(in the rows, 128 means zero)
A state moves one step at a time under one of 7 hidden systems, and each row is a state written as 20 numbers. Each run below is a few steps of one system.
Q_543, trace 1:
[[161  86 156 126 162 112  97 131 104 111 183 113 129  62 134 123 161 121
  161 154]
 [128  94  99  70 109  91 163 121 169  89 150 142 124 118 100 110 144 189
  141 111]
 [145  84  67 130 142 115 127 164 115 131 116 121 148  90 209 113  90 143
  153 125]
 [ 82 118  69 131  95  93 114  95 131 115 113 102  78  95  97 161  96 134
  164 148]
 [107 163  72 118 182 131 111 162 151 128 103 139 124 128 127 157 100 138
   90  78]
 [102 155 105 164 129 168  92  96  48 160 105 157 135  88 109 129 125 142
  132 133]
 [110 171 168 131 121 151 133 151 158 160 112 165  76 151  86 117  91 167
   97 157]
 [159 107 174 147 189 175  74 141 113 147 172 163 114 109 137 122 129 101
  120 129]
 [105  93 170  98 115 141 131  64 135 119 174 147 107 135  95 100 164 185
  137 127]
 [131  85 149  95 124 143 152 173 160 135 155 144 135 116 209  88 104 137
  117 112]
 [100 108 113 119 112 100 129  91 115 110 177  95 100  74 157 120 124 100
  183 156]]
Q_164, trace 2, 11 rows:
[[145 162 135  97 150 158 116 141  77 185 151 149 148 176 167 108 136 164
  113 107]
 [ 96 162 192 143 128 134 125 151  95 152 136 169 108 104 179 113  83 165
  139 111]
 [127 168 157 134 220 117 130 154 152 107 147 153 109 102 142  92 125 160
  102 120]
 [111  79 129 139 171 119 107 105 116  96 134 140 128  56 135 113 135 202
  147 117]
 [111  97  76 118 122 120 152 136 181  92 110 157 106  78 102  97  98 167
  119 141]
 [155  37  64 105 139 145 106 138 162 135 146 105 111 108 137 117 121 129
  135 169]
 [ 97 107  68  88  81 156 110 100 120 163 158 127  84 103  89 139 114 105
  140 158]
 [151 150  67  78 116 167 116 153 104 196 136 136 130 171 108 129 127 129
  104 142]
 [128 142 147 140 105 154  94 138  67 200 134 151 100 154 158 134  85 140
  150 145]
 [112 199 177 131 175 146 113 142 134 157 143 167  83 158 117 126 104 139
  101 118]
 [135 119 165 152 196 142  88 111  93 123 136 172 140 126 151 119 136 186
  131  85]]
Q_325, trace 3 (11 x 20):
[[143 109  60 125 120  78 146 158 180  88 102  95 121 116 119 155 103  93
  137 143]
 [106 161  75 158 133 111 103  95 114 116 100 102 119 156 117 187 115  67
  139 104]
 [111 164  88 121 123 134 134  98 125 141  82 133 141 211  95 147 138 158
  102  91]
 [146 105 108 155  92 180 140 156 122 168  68 154 157 174 139 113 101 130
   92 136]
 [140 163 196 183 113 150 136 137 123 163 105 123 108 163 136 109 105  98
  108 183]
 [169 141 215 144 169 149 113 131 113 134 148 117 154 155 110 122 184 119
   98 132]
 [170  84 178 121  96 118 159 109 122  92 157 154 167 125 118  91 176 131
  143 129]
 [143  93 149 118 112  84 169 153 187  80 140  82 130  99 162 112 134 104
  136 145]
 [ 99 146 113 132 146  92 132 107 126  81 144  77 142  94 157 155 150  59
  140  99]
 [ 90 175  71  98 122  88 160  97 112 100 109 100 164 131 118 134 160 149
  122  84]
 [124 137  43 122  99 130 153 170 121 133  67 125 170 104 128 132 113 135
  106 122]]
Q_635, trace 4:
[[139 171 152 171 162  90 138  79 104  96 108 128 138 141 105  93 161 185
  140 145]
 [181  61 183 124  90 134 132 179 166 124 121 145 135 137 107 131 123 143
  120 146]
 [125 140  99 136 124 110 161  91 160 102 154  97  97 138 145  90 128  58
  134 182]
 [ 96  78 137  94 137 139 106  95 142 131 133  65 144 147 110 170 178 159
  107  93]
 [137 132  91  87  87 139 166 141 116 111 145 182 174 119 143 115 135  86
  122  76]
 [107 185  98 114 121 127 138 145  92 189  97  63 134 145 158 121 126 155
  113 166]
 [127 147 153 139 146 137  88 179 132 127 124 150 118 101  99 203 107  79
  113  89]
 [154 198 116 166 184  85 140  99  95  92 121 157 142 137 129  95 143 142
  145 122]
 [173  77 177 152  94 121 115 159 133 144  89 123 133 161 108 145 119 178
  136 154]
 [141 128 124 155 131 125 153 117 184  94 140 144  87 144 139 100  97  49
  123 158]
 [105  85 137 138 154 138 109  59 128 125 125  57 145 151 125 128 185 155
  119 128]]
Q_635, trace 5, 11 rows:
[[ 91  98 160 127  93 153 108  95 106 134 100 141 145 132  74 163 150 191
  117  86]
 [164 152 123 114 130 159 163 172 134 140 153 197 136 115 142  69 113 101
  103 144]
 [115 145 143 149 119 120 103 105  84 168 127  57 101 118 114 140 141 130
  149 196]
 [129 126 174  97 151 119 116 142 174  91 171 170 104 126  90 168 132 119
  125  70]
 [171 127 102 128 143  87 153 112  87 112 145 117 163 124 181  71 153 144
  162 143]
 [100  90 148 112  54 111 131 158 162 150 100  90 102 144 124 172  89 154
  138 139]
 [117 139  82 134 196 131 130 132 168  97 145 132 117 105 167 115 109  67
  102 106]
 [102 110 106 150 111 123 109  76  72 123  85  98 168 111 112 145 161 181
  141 110]
 [136 137 127 105  97 162 151 185 161 139 112 202 122 134 101 119  86 141
   91 115]
 [148 153  95 163 164 141 107 116  86 161 131  94 117 113 141 101 132  88
  128 202]
 [107 121 176 119 116 125  94  97 136 118 142 148  95 148  54 190 140 150
  137  97]]
Q_476, trace 6:
[[133  99 107 116 142 122 141  77 189 118 144 122  85 203 123  98 124 146
  121 150]
 [103  77 124 132 100 162  96 100 117 145 143  81 129 108 107 170 148  62
  122 136]
 [ 98 171 110  86  91 162 158 104 120 132 161 192 125 143 111 101 128 108
  114  98]
 [113 135 155 115  99 164 128 160 100 206 109  78 144 152 166 121 126 157
   95 154]
 [143 173 183 157 101 102 153 163 109 108 136 161 123  74 139 118 105  84
  153 148]
 [155 176 167 131 206 102 120 128 106 130 138 118 147 161 148 113 160 172
  117 106]
 [140  75 137 161  99  98 116 149 110  95  77 128 167  82 120 163 125 159
  151  99]
 [139 117 102 122 153  82 163 111 202  73 130 135 100 165 143  99 112 143
  131 121]
 [120  73  81 146 147 140  96  91 126 125 115  55 148 120 128 157 158  91
  121 139]
 [ 92 157  64  98  91 140 152 100 138 102 133 173 120 105  72 129 127  98
  115 109]
 [130 141  96 100 117 168 130 145 131 201 113  89 127 186 132 111 129 144
   84 172]]
Q_476, trace 7 (11 x 20):
[[151 169 102 177 118 121 153 125 126 138 101 149 108 169 155  90  84  85
  137 174]
 [107 191 180 173 169 128  97 112 120 137 107  89 108 135  85 160 146 114
  104 148]
 [175 122 152 152 124 158 119 148 119 113 104 207 161 137  72 141 138 115
  106  96]
 [123  85 176 147 108 130 147  90 154 125 109 118 112 180 115  94 138 205
  124 158]
 [142  75 183 119 108 119 127 137 166  97 157  88 134 113 123 158 157  65
  126 129]
 [121 133 112 103 125 133 152  60  99 106 169 151 165 152 144  92 175 111
  139  87]
 [ 74 132 115  86  70 123 154 149 117 153  95  64 163 125 149 152 136 158
  108 105]
 [153 169 101 139 100 103 181 169 135 121 116 138 138 129 174  99  94  64
  135 153]
 [121 209 129 165 182  99 117 103  87 136 113  74 131 142 133 123 152 131
  124 157]
 [154 154 124 150 121 115 118 172 116 107  79 162 164 108  67 178 130 122
  118  97]
 [166 113 125 158 129 115 142 107 158 115  90 153 110 200 110  93 114 179
  128 157]]
Q_325, trace 8:
[[ 68 129 149 123  88 131 151 116 105 118  94 133 170 103 147 133 138 176
  115  63]
 [130 169  97 141 158 128 167 175 135 120 103 150 137  83 165  66 101 140
  103 149]
 [120 143 133 187 143 129 100 128  79 143  96  84 132  62 117 136 137 127
  134 179]
 [147 174 135 115 152 127 120 126 131 106 141 161 117 108  20 133 167 131
  111 140]
 [198  58  64 113 123 123 111 119 126 123 135 122 134 143 100 124 145 130
  152 164]
 [112  96 133 126  66 111 125 118 171 115 126 115  81 155  98 179  94  86
  147 135]
 [133 155 108 108 173 126 116 114 152 135 153 118 110 206 160 147 124  90
  116  85]
 [ 90 102 134 128  78 150 130  87  89 153 104 126 162 174 170 137 130 167
  131  76]
 [109 159 160 126 116 146 174 181 160 144 106 155 129 131 168  88  90 145
   87 125]
 [141 144 161 180 165 142 110 145  74 155 121 104 148  88 183 101 133 114
  125 165]
 [121 165 201 131 129 119 131 118 110 106 138 138 135  81  61 121 175 160
  123 139]]
Q_140, trace 9 (11 x 20):
[[157 168 106  89 119 126 105 185 102 162 163 161  99 100 104 153  98  96
  148 145]
 [157 123 160 116 110  92  94 123  70 145 148 118 128 145 115 162 146 163
  187 131]
 [127 113 175 125  99 100 131 173 147 117 100 166 116 129 125 155  86 198
  141  93]
 [153  99 139 177 168  96 123 115 136  98 121 155 116 151 199 101  92 141
  161 116]
 [ 66 105 152 161 178 132 109  78 166  99 113 100 105 126 143 137 128 152
  103  97]
 [110 122  65 124 166 179 128  95 136 114 133 185 136 114 129  90 125 122
   95  94]
 [109 103  92 144 119 186 115  76 100 171 126 100 118 121 119  93 138 119
  113 192]
 [113 152 121  90 115 160 119 158 136 159 163 145  82  88  70 142 112  92
  111 165]
 [187 121 123  80 116 121 100 134  72 159 188 145 128 135 109 132 154 125
  175 145]
 [119  92 175  98  64 100 125 157 125 147 124 115 115 127 118 166 112 191
  159 127]
 [156 126 127 128 138  79 139 172 149 111 135 163 104 141 189 124  69 147
  168 106]]
Q_528, trace 10:
[[158 162 129 106 130 117 172 165 164 102 123 141 136 105  64  94 154 132
   91 168]
 [178  91  98 134 118 134 111 118 130 128 123  98 131 120  58 131 161 108
  126 201]
 [161 125 122  86  87 115 127 111 146 130 144 121 122 206  66 165 157 115
  138 124]
 [171 119  98 131 130 154 111 107  94 168 139 137 137 217 162 120 129  96
  135 130]
 [ 88 133 160 161  95 137 109  91 106 156 109 110 107 186 169 167  96 104
  139 104]
 [111 180 172 134 169 129 132 155 110 134 133 133 151 138 204 132 121 108
  109  69]
 [ 93 137 144 175 126 125 128 133  74 122  91 120 167  50 173 121 119 141
  134 115]
 [109 152 175 132 107  92 182 170 160  84 103 126 143  72 122 108 129 158
  112 127]
 [178 100 114 138 145 111 147 157 145  87 132 122 148  54 105  92 152 106
  126 178]
 [138 102  84 102  79  86 146 103 159  88 131 101 120 120  57 147 152 116
  150 155]
 [180 121  61  89 119 130 146 129 159 129 146 142 125 193 107 119 134  89
  118 143]]
Q_543, trace 11, 11 rows:
[[113 174 127 127 153 144 109  65 114 125 134 166 115 190  75 143 151 134
  111  88]
 [119 131 197 155 122 176 129 141  98 165  99 154 163 147 168 104 126 160
   95 103]
 [130 134 199 158  86 139 143 107 133 126 156 153  89 128 121 103 111  77
  145 172]
 [136 123 186 110 185 112 137 127 186  94 166  87 119 141 140 120 164 119
  103 118]
 [133  80 124  99 102 137 146 110 103  99 154 130 194  83 138 109 181 115
  135  94]
 [127 141  89 102  82  86 191 141 148 126 119  90 129 131 161  81 119 146
  135 174]
 [150 113 100 124 135  86 109 188 135 120 120  71 128  85 140 184 114  82
  145 147]
 [137 159  49 109 143  91 115  93 109  98 121 131 140 143  65 158 157 132
  146 105]
 [136 141 103 149 129 137 125 166 100 156  54 135 167 149 139 135 110 191
  109 113]
 [141 134 129 189  92 141 103 121 107 147  96 168  88 139 100 147  75  95
  151 171]
 [122 138 163 154 191 139 100 100 174 124 123 122  89 192 103 147 131 135
   95 118]]
Q_164, trace 12, 11 rows:
[[136 134  64  53 120 120 149 139 138 119 183 181 120 108 117 108 127 140
  138 102]
 [127  95  86  68 118 118 125 154 115 168 159 101 120 126 193 114 108 177
  154 134]
 [ 80 165  95  99 133 130 114 168 127 161 144 127  86  77 151 149  77 118
  131 129]
 [123 170  70 126 206 139  94 135  99 167 123 107 117 123 134 119 130 157
  110 147]
 [ 94 118 130 167 129 156  86 131  91 165  82 143 107  89 111 139  90 193
  124 148]
 [148 131 120 172 172 157 113 142 165 127 103 182  86 140  93 104  84 141
  100 160]
 [142  47 155 144 156 168  78  81 135 135 152 152  94 135 105 119 130 162
  134 142]
 [106 104 116  97  95 173 138  95 148 122 156 208 104 128  84 111 118 135
  114 102]
 [159  78 102  81 124 162 139 128 133 158 170 157 134 165 177  79 127 146
  124 121]
 [ 87 123 149  81  96 152 133 134 115 159 191 141  95  89 180 111 104 120
  146 125]
 [127 194 101  72 175 135 135 164 111 153 176 136 129 101 144  98 142 135
  104 125]]
Q_528, trace 13, 11 rows:
[[114  97 115 121  53 140 137 129 174 141  94 124 103 188  94 158  97 117
  114 137]
 [167 179 133 125 182 137 113 129 122 149 176 140  99 177 138 114 130  60
  124 147]
 [ 94 121 105 140 123 134  84 108  85 159  93  68 150 139 143 189 135 133
  129  99]
 [125 194 172 129 109 135 151 158 110 134 114 195 145 157 137 122 109 143
  113  79]
 [137 121 162 197 170 129 125 123 108 132 100  90 139 101 179  87 132 146
  122 179]
 [108 104 193 129 100 105 133 145 159  75 120 125 142  83  90 177 145 124
  125  88]
 [173 139  93 104 147 108 165 122 111  94 159 150 168 106 136  66 173 127
  138 132]
 [107  59  92 141  56 131 145 101 155 123  91  96 116 127 116 121 108 125
  135 169]
 [146 163 140  89 133 118 148 148 176 118 184 141  92 159 113 130 125  57
  117 136]
 [132 124  46 123 150 134  93 112  81 161 128  73 144 126 149 153 138  94
  141 144]
 [ 97 176 124 117  68 121 139 149 123 154  90 151 117 172 107 172  87 143
  127  96]]
Q_140, trace 14:
[[123 162 169 148 110 132 134 114  90 149 140 181  87 112 120  79  99 175
  150 168]
 [161  94 180 137 181 131  92 165 138 130 153 141  96  80 123 118 121 168
  133 162]
 [119  75 139 117 128 103 123  87 142  76 174 164 101  83 116 120 133 159
  173 111]
 [125  60  83  95 142 127 127 118 175 129 136 120 100 148 138 102 116 202
  128 136]
 [ 95  65  56 129 123 134 106 115 146 127 132 117  94  96 167 143  77 103
  150 124]
 [ 91 165  62 106 156 126  95  85 112 160 147 116  78 163 125 150 110 137
  141 126]
 [114 114  89 123 127 176  70 140  73 183 111 157 135 115 111 170 112 147
  127 105]
 [124 159 145 160  86 141 112 104  75 163 121 189  89 140 110 122  82 143
  160 156]
 [160 120 200 151 170 142  83 163 127 157 138 154  90 132 116 139 108 161
  129 152]
 [127  83 188 137 131 127 109  97 124  91 168 189 111  99 128 125 125 144
  162  91]
 [117  72 148 111 140 139 140 103 167 126 148 144 100 157 153  79 121 210
  122 131]]

Which system made each of these runs?
trace 15, 2 rows:
[[122 150 206 111 130 115 156 153 145 144 145  85 115 124 132  96 152 180
  110 171]
 [147 101 168 115 124 100 133 168 151  89 165 103 134  58 126 149 143  76
  139 137]]
 -> Q_635
trace 16 (2 x 20):
[[134 148 172 151 136  83  94  95 117 129 134 130  79 179 114 155 113 160
  174 132]
 [111 129 143 117 152 120 112 130 165 100 116 158 123 161 102 183 124 149
  109  48]]
 -> Q_164
trace 17, 2 rows:
[[139  68 150  82 137 151 111 164 176 123 160 174 113 133 116 154 113 140
  110  79]
 [121  93 114 145 125 121 123  84 113 131 157 148  96 142 210  93  82 125
  179 127]]
 -> Q_325
trace 18:
[[108  77 127 153 106 165 115  83 137 120 117 197 110 166 146 130  82 126
  134  83]
 [ 62  95 166 143 129 177 127 101 170 143 126 105  93 136 165 118 108 128
   86 122]]
 -> Q_476
trace 19 (2 x 20):
[[117 171  93 102 208 143  98 125 115 168 169  98 104 135 149 127 135 118
  109 136]
 [ 82 146 122 134 132 159  96 123  60 166 102 140 140  85 117 137 126 190
  122 115]]
 -> Q_164
trace 20, 2 rows:
[[113 171 137 123 117 140 119 185 104 151 134 118 137  86 149 166 110  49
  116 112]
 [138 213 114 149 174 102 129 105  80 144 118  87 139 150 133 105 157 132
  130 159]]
 -> Q_164
trace 21:
[[ 79 188 200 108 125 136 140 150 143 155 134 108  99 119 102 129 135 156
   87 142]
 [172 142 170 122 170 113 119 173 109  98 169 130 156  59 124 132 167  87
  132 127]]
 -> Q_635
trace 22:
[[ 89 145  97 114  77 152 154  93 103 152  90 144 151 183 124 116 129 170
  109  94]
 [141 139 130 179 130 165 124 177 116 172  90 129 128 125 168 111  81  95
  104 176]]
 -> Q_140
trace 23 (2 x 20):
[[131 149 163  91  89  88 182 153 159  93 162 116 142 134 156 130 139  76
  135 106]
 [151 155 126 132 150  65 152 129 108  86 140  74 172 100 166 122 171 100
  151 126]]
 -> Q_543
trace 24:
[[146 102 120 127 160 117 118 102 128 119 190  94 106  92 160 103 142  81
  155 174]
 [ 97 155  89  73 146 131 106 110  84 130 167 137 145  85 100 157 164 135
  131  79]]
 -> Q_476
trace 25 (2 x 20):
[[143 155 182 163 143 146 121  70 102 114 119 153 149 182  85 115 178 137
  116 115]
 [142  99 205 147  85 126 155 122 135  97 108 178 157 154 125 117 134 150
  123  89]]
 -> Q_164
trace 26, 2 rows:
[[153 146  82 111 141  95 132  70 102 125 176 126 110 171 149  95 143 118
  178 147]
 [ 95  73 137  81  82 127 122 154 154 140 113  80 138 125 117 186 133 165
  111  92]]
 -> Q_325
trace 27:
[[124  70 230 166 132 148  99 104 136 125 142 128 105 115 121 130 140 139
  133 146]
 [116 105 174 117 118 125 170  94 157  82 176 154 121  98 138  70 149 121
  131 132]]
 -> Q_635
trace 28:
[[148  95 130 123 165 147  91 184 103 150 124 143 158 110 187 152 110 140
  125  79]
 [ 98 153 170 166 108 102 134  98  99 111 119 181 102 112 148 105  90 170
  167 124]]
 -> Q_325
trace 29:
[[ 71 120 141 174 167 157 102 127 135 118 116 144  99  45 127 131  93 125
  111 127]
 [140 124  88 150 186 156 127 100 141 114 111 143 129 116  85  73 153 160
   93 163]]
 -> Q_164
trace 30 (2 x 20):
[[140 105 108 148  92 133 119 133 124 153  70  72 141 132  74 146 141 156
  111 187]
 [178 117  82 118 124 152 108 154 147 151 116 153 122 192  92 157 111  85
  114 136]]
 -> Q_543
trace 31 (2 x 20):
[[100 109 102 119  96 170 150 130 166 141 103  77 145 130 107 133 147  87
   69 149]
 [139 191 137  96  95 147 137 145 103 156 165 131 125 125  85 136 152  55
  118 155]]
 -> Q_528
trace 32 (2 x 20):
[[123 121 183 129 132 176 129  97  95 148 167 106 159 112 136  91 188 104
  105 148]
 [105  92 173  83  55 140 143 138 107 150 147  86 162 109 137 140 164 134
  127 117]]
 -> Q_528
